50 stands for zero in the data rows.
Here are some points:
[43 67 65 43 37 46 81 52 61 60 30 43 46 46 49 43 76 45 35 44 55 40 46 50
 27 52 56 62 28 56 42 34]
[45 84 89 78 65 28 39 61 78 82 52 29 24 57 47 60 46 53 47 82 37 91 47 18
 45 48 38 45  0 48 48 25]
[54 42 46 41 35 55 50 62 50 49 57 39 50 54 31 52 48 49 49 54 53 52 43 48
 49 40 42 54 37 56 53 44]
[45 50 54 50 38 62 55 36 49 52 62 45 51 42 55 58 46 58 55 56 49 56 53 55
 38 45 48 53 55 56 57 45]
[53 39 52 42 55 45 54 47 51 56 46 40 47 39 44 63 43 54 53 37 54 43 62 53
 52 51 53 46 45 53 47 60]
[55 49 47 60 39 47 47 39 59 61 61 66 44 38 55 52 65 43 53 52 50 60 37 58
 50 38 30 57 78 42 36 50]
[61 55 38 26 46 52 39 86 58 83 56 52 50 71 26 38 56 60 78 61 49 42 57 49
 46 41 48 71 49 32 40 35]
[45 75 51 60 68 54 55 56 44 48 44 47 60 56 73 56 52 59 30 51 51 25 53 51
 40 55 52 23 32 50 38 12]
[48 39 63 54 42 58 57 32 53 63 31 57 71 33 41 48 38 30 50 43 68 46 46 37
 42 55 78 45 37 41 58 76]
[48 48 39 47 63 44 54 50 64 58 43 54 45 45 52 47 60 45 52 43 54 53 51 50
 52 43 50 48 51 41 44 66]
[52 54 55 40 50 60 52 54 43 54 50 54 59 49 55 56 55 41 44 51 51 51 32 45
 31 69 70 37 46 39 33 57]
[43 50 67 61 43 61 32 61 62 83 57 60 77 51 99 23 50 41 66 51 59 63 57 26
 19 58 54 26 56 40 67 29]
[51 47 45 47 46 72 70 46 34 38 52 58 44 48 51 52 45 63 56 62 48 49 53 41
 31 60 52 39 29 52 58 49]
[47 56 56 50 55 49 49 48 49 55 47 53 52 47 50 52 53 53 49 47 54 49 55 52
 49 54 54 50 49 54 49 43]
[53 36 50 47 54 53 47 44 42 46 39 55 55 50 61 49 56 51 49 52 44 58 57 41
 44 70 57 39 47 59 50 57]
[44 43 46 52 55 52 46 58 54 54 57 47 53 44 50 58 46 58 58 47 57 65 49 56
 55 44 42 44 50 41 47 52]
[38 44 53 56 46 51 47 63 51 50 54 31 69 36 49 52 45 39 40 40 67 41 48 46
 60 36 47 51 58 59 48 50]
[53 56 54 55 42 50 51 55 52 53 45 48 40 59 49 42 60 51 52 51 54 50 47 47
 54 49 42 52 56 45 58 44]
[53 18 51 64 53 80 59 36 29 23 28 68 63 68 80 44 49 43 36 46 27 65 65 22
 47 99 70 22 41 72 54 82]
[65 46 55 46 31 49 29 37 53 60 45 23 63 48  0 63 53 30 50 33 62 41 49 35
 59 39 32 54 17 66 62 54]
[58 37 29 58 43 72 39 59 18 25 43 27 67 53 45 65 23 43 49 38 57 17 66 23
 54 47 37  6 39 29 51 94]
[51 32 55 49 51 52 49 48 47 51 58 56 48 43 62 47 40 50 57 49 48 58 53 56
 55 54 51 51 52 54 57 57]
[50 44 49 49 49 54 48 52 51 58 49 54 50 51 62 50 57 42 50 48 58 49 44 50
 42 56 55 45 43 51 47 51]
[61 44 48 30 65 32 61 50 45 69 37 39 51 20 40 70 45 60 66 19 71 26 89 51
 66 58 58 26 56 60 47 70]
[49 51 48 53 57 46 41 60 48 43 38 45 61 56 63 52 47 40 33 55 50 45 44 35
 53 59 55 32 54 46 44 50]
[42 55 44 59 45 46 37 54 40 42 51 45 54 53 43 55 51 54 46 47 52 34 47 49
 51 53 54 48 57 51 45 46]
[44 49 52 49 52 43 54 55 54 44 51 50 46 45 60 48 50 44 45 50 45 51 41 56
 51 49 57 44 49 49 55 52]
[36 58 29 53 39 28 46 26 68 49 33 31 34 32 51 52 59 47 59  7 63 31 54 56
 50 41 54 57 46 54 61 75]
[50 50 56 48 54 48 52 54 48 45 46 45 45 46 38 53 54 62 48 52 47 46 45 59
 60 47 50 57 56 44 52 51]
[55 56 51 46 56 46 57 54 47 43 44 51 46 48 45 48 47 46 59 56 39 40 49 57
 56 42 48 50 45 48 63 42]
[49 55 52 45 54 43 49 51 57 47 48 46 53 54 55 45 46 43 46 60 38 52 51 50
 47 41 52 56 51 55 49 44]
[51 58 54 45 58 44 19 32 55 43 68 57 53 37 59 62 19 29 52 61 13 70 41 50
 73 47 65 53 55 42 55 54]
[48 44 46 46 54 60 42 47 45 49 61 60 64 53 48 51 48 46 46 40 47 62 51 52
 48 52 48 51 49 69 53 31]
[43 51 64 43 47 46 72 56 53 44 42 49 49 43 54 54 52 46 49 53 41 47 67 45
 33 56 62 50 47 84 64 35]
[53 35 32 43 46 36 51 44 53 44 37 28 52 56 45 43 64 51 39 49 58 64 47 40
 44 34 25 60 54 65 38 62]
[47 36 40 55 41 44 45 53 42 42 54 45 45 57 51 51 52 61 62 45 42 62 50 47
 45 54 48 45 57 58 49 53]
[49 64 51 55 61 46 39 50 57 42 56 57 37 55 59 43 41 49 49 60 35 47 43 47
 64 53 57 46 51 33 50 46]
[51 50 60 48 36 52 51 55 48 50 56 48 51 46 51 58 47 46 53 55 53 49 40 54
 44 44 48 55 48 43 46 49]
[45 58 75 60 35 57 51 46 34 44 38 35 67 49 55 48 56 49 23 49 61 58 44 32
 40 68 49 60 45 44 45 53]
[55 39 60 42 39 40 44 35 40 42 46 41 44 42 41 63 47 47 64 58 38 61 48 52
 50 59 31 53 64 60 59 58]
[51 48 40 63 62 47 57 67 34 36 58 57 38 52 57 61 33 58 22 43 57 40 62 55
 76 61 58 39 71 44 26 67]
[59 36 47 67 70 57 67 32 27 37 50 83 26 39 57 59 56 42 23 37 56 58 22 62
 73 94 73 31 43 60 27 68]
[42 55 50 47 39 48 58 56 57 55 31 43 40 56 62 49 62 54 69 51 49 51 52 44
 39 55 48 43 58 60 51 51]
[54 50 42 54 45 46 34 53 51 53 52 48 63 53 41 41 48 41 49 41 57 38 56 46
 61 45 46 49 66 51 55 46]
[46 51 41 59 54 54 44 47 51 57 57 48 50 52 44 52 54 53 55 43 57 48 42 51
 52 42 41 46 44 42 46 50]
[43 54 51 48 46 55 49 43 51 54 58 48 38 46 36 52 55 70 62 51 44 57 48 55
 56 37 40 49 45 45 65 48]
[59 56 58 39 47 46 53 70 50 60 42 49 51 49 36 35 53 46 51 37 69 25 40 57
 59 40 49 56 54 53 53 32]
[67 59 29 82 68 62 35 18 59 69 53 71 38 73 42 70 46 49 52 61 36 83 52 33
 53 63 25 31 22 40 54 38]
[47 31 68 47 37 48 53 51 49 50 50 46 45 43 44 62 47 48 58 60 57 69 56 53
 42 51 45 66 50 55 47 52]
[52 56 45 59 58 47 49 45 50 47 48 45 32 60 47 65 57 59 40 47 50 50 42 58
 56 56 54 45 44 49 23 53]
[58 65 52 31 40 56 31 64 52 76 51 52 60 66 31 28 47 51 79 71 50 38 55 50
 43 42 62 70 51 45 40 44]
[52 39 51 52 53 53 51 52 47 45 43 48 44 51 51 48 54 54 45 48 47 53 47 47
 54 52 45 44 46 45 51 65]
[55 44 46 56 53 53 53 45 45 48 67 66 44 56 45 49 58 44 52 62 42 62 38 56
 35 44 53 59 57 50 44 51]
[56 46 54 32 50 40 41 51 47 60 49 56 64 48 48 52 52 39 61 51 55 50 52 50
 29 45 53 57 41 61 61 30]
[54 52 64 54 55 43 55 54 37 45 42 45 42 46 35 48 49 62 51 50 51 41 39 61
 80 43 37 49 61 38 61 55]
[55 54 58 55 41 58 61 44 52 54 51 62 57 63 52 47 46 47 45 59 51 46 48 51
 51 48 46 76 49 40 51 37]
[67 48 68 51 57 38 52 57 59 61 37 55 50 50 55 35 39 61 66 40 54 50 84 50
 64 64 52 68 42 62 43 56]
[53 55 47 55 52 46 41 38 63 54 49 53 54 51 55 43 49 36 45 46 43 46 44 46
 48 48 49 56 48 54 45 43]
[47 75 45 56 53 50 48 47 58 38 50 60 55 54 48 50 34 41 47 61 49 44 45 50
 56 34 54 62 59 35 54 50]
[49 52 50 42 53 50 54 54 47 47 47 44 51 46 49 54 52 52 52 54 48 41 53 52
 47 49 54 47 52 46 44 56]
[43 41 54 62 46 59 45 53 36 47 67 63 50 41 50 49 42 52 49 27 71 47 58 57
 63 53 50 46 71 57 54 43]
[53 53 50 36 47 56 53 39 55 49 62 65 44 46 53 46 45 42 65 60 40 53 51 57
 41 50 58 56 43 40 58 58]
[45 56 53 44 51 56 48 52 45 51 51 42 45 53 35 51 59 61 51 52 52 51 46 54
 44 38 41 54 45 49 51 46]
[51 49 51 52 61 53 47 58 47 53 49 46 56 61 52 52 52 65 50 52 48 65 63 45
 52 63 47 46 43 54 48 38]
[51 48 51 43 62 58 69 72 61 56 56 61 47 54 46 58 40 42 60 56 41 39 31 60
 59 53 64 48 14 39 58 31]
[48 51 53 52 47 51 47 48 49 48 51 48 52 45 45 50 47 51 47 48 53 48 48 50
 55 46 51 49 50 49 53 48]
[54 35 48 44 41 60 62 72 48 51 50 55 61 59 52 36 55 55 51 56 51 46 50 50
 43 58 55 50 47 47 45 43]
[41 59 48 52 50 55 47 62 49 42 46 37 52 49 60 60 44 47 49 49 51 41 50 48
 54 51 54 35 47 44 42 56]
[54 34 47 52 55 52 46 48 58 58 48 56 48 59 47 43 55 56 54 53 53 68 51 45
 51 54 38 54 47 38 44 62]
[35 64 52 88 50 55 51 58 42 29 54 62 39 60 63 40 45 36 40 50 52 50 45 47
 63 53 47 34 54 51 58 35]
[54 72 45 58 57 61 52 44 46 54 59 50 35 54 40 53 44 58 59 54 39 43 55 41
 51 50 54 33 34 44 57 37]
[72 51 32 74 70 34 47 36 64 41 42 67 55 62 46 47 38 29 46 34 37 53 64 56
 79 48 31 40 28 57 73 24]
[51 57 51 51 69 42 40 57 57 38 60 63 38 54 47 45 33 47 54 63 34 50 39 57
 68 56 64 43 49 29 41 51]
[58 45 50 49 44 51 49 68 56 49 52 49 51 54 39 37 50 50 57 41 62 38 65 43
 56 55 45 50 51 50 56 44]
[56 55 41 40 35 61 43 47 21 48 69 36 64 57 18 77 24 51 58 62 44 48 49 51
 38 73 71 57 51 30 34 55]
[45 49 52 58 46 42 65 48 61 42 23 51 36 59 60 33 70 48 47 55 54 51 45 40
 47 43 38 64 57 38 54 71]
[44 55 48 50 40 47 42 38 53 52 45 45 47 54 47 55 51 56 52 45 57 47 46 56
 57 45 45 69 54 48 46 54]
[49 51 43 39 45 45 43 47 54 57 50 45 56 48 50 57 48 46 51 41 59 46 50 51
 46 49 51 60 56 50 41 54]
[53 63 55 35 45 53 51 56 60 52 63 51 49 50 61 66 35 44 57 61 44 50 48 57
 44 31 47 60 42 50 48 37]
[46 45 52 56 48 55 46 50 41 51 60 59 51 40 50 53 47 48 47 41 59 46 53 60
 58 52 50 49 62 48 50 46]
[50 45 66 44 39 47 49 60 55 52 34 41 42 50 62 45 48 46 50 51 50 55 48 45
 46 38 45 51 45 56 53 57]
[43 24 24 66 64 43 16 54 50 52 55 51 55 47 74 74 48 41 75 39 73 68 35 50
 59 54 43 39 79 37 45 53]
[55 49 51 50 53 52 53 51 50 49 48 52 49 56 48 52 47 51 54 53 42 50 52 51
 54 52 47 52 44 48 53 42]
[49 49 59 64 46 55 42 38 47 48 51 49 56 50 52 47 45 53 43 50 55 53 58 44
 52 51 40 56 51 53 56 50]
[52 57 62 38 47 32 43 80 62 26 61 47 36 44 50 31 25 38 61 74 17 39 45 44
 65 51 77 44 44 47 60 53]
[55 51 46 43 47 36 49 52 57 55 43 44 47 41 39 51 53 53 59 47 44 43 44 56
 53 54 54 48 58 50 47 57]
Here are 12 more points, each followed by its number:
[40 62 34 62 68 38 38 39 57 41 45 65 38 51 64 38 59 45 37 53 39 49 47 43
 52 45 46 42 44 51 57 43] 0
[46 66 34 65 56 31 27 18 73 48 38 65 48 44 63 57 16 44 70 27 27 45 76 53
 63 39 37 58 50 71 61 20] 1
[56 54 46 57 54 46 44 51 54 50 60 47 42 50 35 52 51 45 43 43 52 47 40 59
 66 49 39 54 57 57 45 41] 2
[54 60 62 57 55 51 40 39 44 60 69 51 75 48 57 58 39 58 43 57 45 51 60 43
 43 59 62 54 57 58 35 43] 3
[40 63 41 57 54 40 55 39 57 41 38 53 50 43 60 38 53 46 36 50 48 42 50 47
 43 38 52 57 62 55 44 59] 4
[52 66 47 46 47 55 52 42 57 59 39 61 39 71 54 27 64 43 50 54 42 42 46 45
 43 45 48 71 52 40 57 44] 5
[70 54 64 27 45 67 49 37 45 89 62 44 68 49 12 79 43 57 57 53 66 52 54 49
 37 66 68 96  0 47 63 28] 6
[50 36 51 44 40 63 59 33 34 55 78 67 30 50  2 45 60 66 63 44 59 41 33 63
 49 41 52 70 49 30 67 62] 7
[46 46 37 43 49 54 49 60 45 53 50 52 48 56 41 51 58 53 60 42 61 45 45 53
 46 53 54 50 51 44 47 51] 8
[46 47 45 39 42 57 71 51 46 32 42 33 46 41 43 57 59 54 54 55 56 36 58 50
 34 36 37 46 71 38 46 70] 9
[59 45 31 48 45 27 44 49 50 46 40 36 76 66 44 54 49 66 46 59 48 59 78 47
 54 44 29 78 81 70 22 44] 10
[53 46 49 48 48 47 53 47 61 52 43 55 48 51 60 49 51 44 50 46 50 52 52 48
 51 46 47 51 43 53 55 50] 11
Which of these numbered points is nearest to each point below by angle, seen from the average point of the first points? Its number follows each.
[49 52 58 67 45 68 42 38 50 59 64 44 52 60 25 56 43 34 45 74 41 69 34 33
 34 48 53 47  9 50 57 48] > 6
[55 57 53 51 62 51 48 45 44 59 49 52 76 55 58 55 47 65 45 55 52 43 68 43
 39 54 52 47 52 56 46 43] > 3
[46 63 48 58 53 43 41 51 53 46 50 42 42 55 48 63 48 54 46 44 54 46 50 54
 62 49 47 47 49 57 42 36] > 2
[52 50 50 55 57 42 44 55 51 47 52 56 43 58 51 45 53 53 50 55 43 52 54 51
 50 50 53 49 46 56 50 43] > 0
[59 75 45 57 49 50 60 42 63 65 34 67 46 65 63 30 68 34 65 43 52 36 43 45
 50 43 51 62 48 36 51 45] > 5
[46 52 37 50 55 43 46 39 59 50 50 55 57 41 45 43 50 35 50 43 53 42 52 48
 47 42 54 49 49 45 51 61] > 4
[50 51 54 35 28 71 71 35 30 46 99 79 13 33  0 32 81 72 89 19 70 26 25 91
 41 39 68 88 51 35 63 63] > 7
[56 59 46 51 39 49 42 42 53 60 48 52 49 44 27 46 68 42 45 39 58 41 38 51
 47 39 32 67 71 49 49 35] > 2
[56 50 62 45 45 53 50 42 49 48 50 39 55 55 46 55 41 57 51 59 49 52 56 54
 50 52 49 67 42 52 49 41] > 6
[47 50 41 51 48 47 47 36 61 44 50 57 50 47 56 54 39 41 56 41 47 49 54 54
 52 45 43 56 51 61 59 39] > 1
[54 48 36 48 45 46 42 48 51 47 44 41 59 63 45 54 48 60 49 55 51 54 61 48
 54 47 39 64 62 58 36 47] > 10
[26 62 50 99 37 63 44 47 49 35 54 66 36 66 52 37 32 30 28 51 55 38 38 29
 71 47 42 27 45 52 71 29] > 0
[52 64 55 66 57 41 47 46 59 45 49 60 47 59 56 42 46 47 34 56 52 43 51 60
 60 40 53 74 68 46 37 50] > 4
[49 49 77 61 55 51 37 36 43 60 54 60 55 50 60 55 51 43 48 58 54 59 42 61
 43 65 53 66 62 40 35 52] > 3
[42 49 52 49 53 48 50 44 50 48 43 48 51 37 56 50 51 48 48 47 48 47 54 50
 49 50 60 44 56 45 48 56] > 4
[42 39 23 33 52 30 38 71 55 50 36 33 46 61 36 51 59 63 71 52 49 63 39 42
 46 51 49 38 42 36 36 82] > 8
[48 40 43 33 75 31 43 63 63 51 38 32 56 45 55 50 50 71 63 48 38 77 60 51
 74 42 33 51 87 53 60 50] > 10
[48 55 50 49 52 48 50 44 41 41 56 52 35 50 20 50 52 50 53 48 46 41 43 57
 52 57 67 61 40 49 54 54] > 7
[41 79 50 77 65 59 34 45 47 51 56 61 43 55 55 48 58 49 28 42 57 24 42 52
 60 64 52 19 48 40 46 23] > 0
[46 55 41 49 50 44 44 52 55 51 59 45 42 46 64 57 43 56 71 41 45 52 63 56
 60 51 44 28 50 45 54 46] > 1
[72 35 31 36 53 55 65 45 64 64 52 57 54 50 54 51 55 38 60 53 35 67 49 51
 29 51 44 39 35 56 42 55] > 11
[37 70 47 98 47 54 41 52 46 32 58 62 45 79 69 34 42 38 22 49 53 33 56 36
 63 46 42 39 69 52 64 33] > 0
[51 50 35 37 46 57 67 52 47 38 44 37 46 48 52 59 52 55 59 57 53 45 53 52
 34 38 43 51 66 44 49 67] > 9
[48 43 48 52 50 58 52 45 47 48 52 54 45 46 42 53 56 57 52 46 53 54 50 52
 50 48 46 51 45 49 55 55] > 7
[53 44 32 49 53 51 42 23 63 53 44 65 55 35 44 39 44 27 42 36 56 45 50 56
 48 34 55 57 52 47 47 81] > 4
[48 74 61 57 52 54 70 59 46 47 50 69 40 59 58 38 55 46 46 49 42 34 33 57
 54 47 47 71 54 37 63 32] > 5
[48 47 47 40 44 65 50 56 43 49 55 52 45 52 41 37 45 64 68 59 48 54 54 44
 46 45 46 54 58 37 75 53] > 7
[55 62 50 51 52 53 64 50 53 54 53 60 38 54 51 34 63 58 59 44 48 40 59 43
 37 50 55 55 53 58 66 31] > 5
[51 49 46 60 51 52 50 44 51 52 49 62 39 57 61 45 59 46 43 46 46 55 44 52
 50 54 51 43 52 45 43 54] > 0
[48 53 52 51 48 56 47 49 51 52 54 49 56 50 58 51 46 50 48 54 49 56 46 47
 43 48 51 42 48 50 52 46] > 3
[54 64 53 53 51 52 57 39 59 59 38 53 43 54 54 34 58 49 54 50 49 35 50 49
 44 46 48 59 45 43 60 51] > 5
[75 40 79 40 20 73 66 35 42 47 57 22 62 69 33 78 17 55 38 69 38 47 65 41
 46 55 42 99 18 72 48 25] > 6
[48 53 42 59 49 60 49 47 51 51 42 48 47 63 50 36 66 52 48 55 50 52 47 41
 39 48 44 50 49 36 50 62] > 5
[65 55 57 41 56 59 47 40 50 70 53 52 58 54 31 62 50 55 58 55 57 54 46 48
 43 53 55 71 14 45 55 36] > 6
[52 48 45 45 50 48 58 44 44 43 63 65 45 44 52 54 48 55 51 39 41 41 71 59
 48 51 57 40 49 74 49 30] > 1
[45 60 39 60 65 62 56 49 40 41 53 57 42 54 47 61 50 62 46 62 41 57 43 48
 53 58 53 45 49 39 51 42] > 0
[87 29 20 55 78 57 57 63 45 80 43 45 20 61 54 60 45 70 67 14 69 51 63 65
 74 55 41  2 27 23 24 59] > 8
[56 51 54 65 43 54 48 45 51 56 63 55 47 59 53 61 44 48 40 56 53 58 53 50
 47 59 46 51 50 54 35 35] > 3
[66 52 34 67 62 37 41 45 67 43 37 62 50 58 47 50 40 36 44 46 38 52 57 55
 80 51 33 44 35 59 53 27] > 1
[76 23 62 47 68 34 47 53 79 73 29 74 43 65 68 30 51 72 67 52 61 66 97 60
 74 58 44 75 18 73 61 44] > 11
[55 70 52 56 46 61 54 43 54 67 60 52 55 44 66 56 50 47 52 60 55 42 52 48
 39 53 60 49 54 45 43 39] > 3
[55 50 47 58 55 52 41 46 49 40 70 64 50 54 55 44 43 50 39 66 32 70 48 46
 47 45 60 54 65 46 33 57] > 3
[53 42 64 52 51 48 52 35 55 53 35 45 57 56 41 51 61 55 39 52 60 59 58 41
 48 53 37 74 50 56 40 61] > 10
[48 38 30 40 59 53 42 67 60 60 73 41 34 43 54 59 57 51 68 49 57 65 36 55
 51 27 36 22 38 36 40 54] > 8
[54 37 47 55 52 57 64 55 41 35 56 49 34 45 46 60 51 65 49 56 50 43 51 56
 57 46 41 45 60 55 41 65] > 9
[56 40 49 36 54 41 52 40 54 51 42 42 61 47 41 50 48 54 45 43 51 55 60 52
 57 49 51 50 47 61 44 64] > 10
[47 53 39 55 55 53 45 46 48 45 61 59 51 51 43 44 48 55 54 33 54 44 59 53
 54 43 46 44 53 56 65 39] > 1
[51 43 50 33 44 73 61 46 23 29 59 55 51 54 25 18 48 85 83 55 34 45 67 33
 50 40 42 63 66 23 94 64] > 7
[48 54 46 31 54 51 66 60 49 52 43 35 53 43 49 56 52 55 53 57 45 34 53 50
 36 49 60 46 70 35 38 64] > 9
[56 44 62 50 39 47 55 43 52 44 39 50 48 53 55 53 50 48 47 57 43 52 50 50
 53 52 39 55 46 64 59 42] > 11
[48 57 40 43 66 45 39 48 50 40 73 46 19 57  6 55 42 64 59 67 44 63 34 43
 65 28 36 37 49 22 55 66] > 7
[41 51 61 52 56 42 51 57 54 40 45 62 39 47 65 37 48 40 49 50 43 46 46 55
 46 59 54 43 43 51 52 53] > 0
[62 47 65 33 48 44 69 73 53 66 57 48 65 49 53 55 41 38 54 57 49 53 42 59
 47 50 55 47 37 47 50 26] > 6
[57 54 50 51 38 46 51 59 60 57 48 49 48 51 56 50 61 35 46 47 59 51 39 57
 56 41 39 52 63 54 40 45] > 2
[48 35 43 43 48 44 43 42 61 50 35 54 47 42 56 38 51 31 50 45 46 44 48 50
 43 40 50 45 51 62 58 66] > 11
[35 31 56 48 25 75 54 47 43 48 60 42 39 48 52 59 43 69 71 48 48 71 35 45
 42 40 32 48 36 51 80 51] > 7
[55 38 51 50 49 56 50 51 54 70 47 59 48 51 70 51 61 36 49 38 62 64 42 50
 35 64 60 33 44 54 44 44] > 11
[47 56 38 54 44 65 52 47 44 49 42 49 44 68 52 38 62 50 46 57 44 48 40 42
 43 43 41 48 49 35 43 60] > 5
[46 58 48 49 44 40 47 35 50 39 46 57 54 51 46 53 44 50 48 50 41 42 52 53
 51 44 45 73 60 59 59 41] > 1
[54 50 42 38 43 64 51 55 39 45 61 51 46 57 39 33 50 68 79 58 47 53 61 35
 46 44 47 53 60 34 83 55] > 7
[44 52 41 44 51 46 41 51 49 49 48 42 53 48 37 59 52 56 51 50 53 48 41 53
 53 48 53 49 53 48 48 54] > 8
[49 40 57 43 45 49 40 48 53 45 51 46 51 62 46 37 40 48 50 48 46 52 58 47
 55 51 47 48 46 57 62 42] > 1
[34 45 56 49 34 49 42 80 50 53 42 42 39 61 84 46 60 61 57 41 68 53 48 37
 38 65 56 35 58 34 38 53] > 8
[49 54 56 46 48 47 50 51 50 44 48 46 49 46 50 47 46 47 55 58 43 49 47 49
 52 48 48 48 63 45 51 57] > 9
[50 50 59 47 48 45 50 52 43 47 45 51 54 54 48 44 55 59 43 60 47 53 64 54
 48 56 57 60 63 52 39 56] > 10
[57 35 55 46 57 53 54 58 40 60 54 74 65 49 59 24 55 62 47 45 59 43 63 35
 47 82 72 68 70 58 48 41] > 3
[61 57 44 64 45 53 42 28 51 62 63 64 39 48 56 55 66 41 49 52 52 64 26 66
 56 34 27 59 75 43 39 55] > 2
[53 52 66 43 51 36 50 54 39 45 37 44 56 40 52 55 49 61 52 62 40 54 50 65
 65 49 37 66 71 49 56 48] > 10
[57 47 66 44 48 44 57 55 40 55 39 44 60 59 49 38 54 70 45 67 46 57 65 46
 40 62 57 68 66 59 36 47] > 10
[62 47 54 35 46 46 49 55 43 52 45 37 61 53 23 67 38 46 43 75 36 53 36 69
 55 39 42 74 39 48 57 36] > 6
[37 53 59 46 48 46 45 54 59 49 53 41 41 36 52 56 54 54 57 41 62 60 48 59
 43 34 41 48 56 49 54 53] > 9
[53 52 37 56 44 61 52 49 46 49 45 49 45 70 49 33 66 53 51 58 49 51 43 41
 40 48 48 51 51 29 40 65] > 5
[62 47 59 41 37 64 55 44 42 44 54 45 57 58 46 57 46 52 51 62 51 44 56 48
 47 49 43 75 44 63 53 42] > 6
[61 39 44 28 56 54 40 51 63 69 60 52 52 49 53 62 43 42 58 53 38 69 56 59
 31 40 66 47 13 53 30 51] > 6
[52 60 53 51 47 49 38 26 60 30 65 71 41 47 60 28 32 39 53 60 30 48 62 46
 61 57 56 68 65 45 58 43] > 1
[39 38 45 52 55 54 57 63 43 36 50 52 45 51 65 55 46 57 47 58 39 66 50 46
 45 63 57 41 64 40 34 70] > 9
[72 46 53 28 62 29 60 62 57 66 37 26 44 28 38 70 49 65 63 30 62 29 90 54
 35 53 52 23 40 69 42 66] > 9
[51 45 47 29 47 59 59 68 41 47 49 62 62 58 59 66 56 34 44 60 39 52 27 54
 25 64 72 34 44 44 28 62] > 8
[54 41 33 37 55 53 64 61 61 59 44 55 37 49 54 32 74 55 54 49 67 58 41 58
 49 45 46 65 69 35 34 67] > 8
[53 48 55 52 51 53 54 44 45 50 47 44 52 44 34 46 54 52 47 39 58 40 43 61
 58 48 46 58 55 42 59 50] > 7
[53 48 53 43 57 46 61 48 47 57 63 62 50 44 54 53 41 56 61 51 44 58 67 54
 39 58 59 52 57 62 51 41] > 3
[50 45 35 59 54 49 57 49 56 47 46 58 58 55 49 40 54 46 35 49 56 57 50 45
 53 45 43 62 61 50 42 63] > 4
[42 50 38 57 53 54 47 42 42 47 64 64 37 49 67 56 43 71 71 39 46 50 58 61
 53 60 51 44 63 40 51 46] > 1
[53 14 53 33 52 36 52 38 50 49 38 30 69 37 36 48 55 52 37 37 56 51 73 47
 55 59 54 56 33 77 38 74] > 10
[45 47 36 49 74 38 34 52 54 35 36 38 53 53 53 61 58 49 37 49 41 58 50 47
 52 55 53 41 50 75 52 49] > 0
[48 49 43 47 41 50 48 20 57 60 57 46 36 36 25 48 72 48 62 35 51 50 47 54
 43 27 25 69 65 60 57 59] > 7
[49 53 50 62 48 54 51 50 46 47 50 54 51 52 51 50 51 47 38 44 51 43 51 45
 48 53 46 43 43 56 52 43] > 0
[40 44 55 45 29 48 56 61 44 44 59 36 49 46 48 51 49 44 47 52 50 55 31 55
 50 33 44 58 59 49 49 52] > 9
[44 46 46 56 42 54 49 43 48 42 48 45 50 53 45 56 60 49 43 30 61 39 58 47
 50 53 58 44 39 65 49 46] > 8
[55 51 46 45 53 49 66 41 55 60 48 69 52 40 53 40 53 41 54 42 47 43 48 52
 48 50 56 51 52 55 63 48] > 11
[48 71 48 55 58 55 70 49 51 61 56 67 35 60 50 30 65 58 64 42 42 38 71 41
 36 51 50 56 63 71 62 16] > 5
[58 47 54 44 34 59 56 45 42 50 53 42 60 55 43 55 43 53 50 60 48 49 62 53
 45 54 47 74 42 60 49 41] > 6
[35 62 48 52 55 46 52 49 47 36 48 41 49 45 31 48 48 57 45 51 54 42 48 45
 55 38 44 50 50 40 54 60] > 9
[69 49 61 35 52 46 65 71 50 65 49 59 69 45 48 48 46 43 51 54 51 43 48 52
 53 57 56 44 39 49 47 34] > 6
[53 36 39 45 52 40 49 49 67 46 35 48 49 42 63 37 53 42 48 44 52 44 57 43
 52 39 53 48 52 49 53 71] > 11
[39 29 68 52 27 74 48 52 39 57 73 41 42 42 55 56 44 52 65 41 54 70 45 58
 51 39 43 42 43 59 80 47] > 7
[43 51 49 47 61 43 44 53 50 44 63 50 50 48 37 55 45 57 44 50 43 53 44 61
 68 44 55 44 49 46 47 53] > 2
[51 64 37 53 61 71 54 36 39 55 50 57 50 66 42 48 66 68 55 59 42 51 54 45
 35 63 50 54 54 47 52 33] > 5
[49 58 54 56 55 57 44 35 46 51 51 46 55 48 45 54 46 56 49 49 46 49 58 41
 42 53 52 47 42 48 51 52] > 3
[49 50 60 43 30 59 52 61 45 50 56 44 55 47 59 57 46 45 56 61 54 54 39 50
 41 39 41 60 51 45 44 47] > 9
[34 47 44 49 47 47 30 77 56 46 69 35 58 40 34 50 34 54 39 36 52 53 55 55
 74 27 45 40 49 65 63 26] > 2
[47 51 46 54 51 47 54 50 51 56 50 46 50 48 55 59 49 51 40 45 53 53 49 55
 47 44 51 48 49 55 37 52] > 4
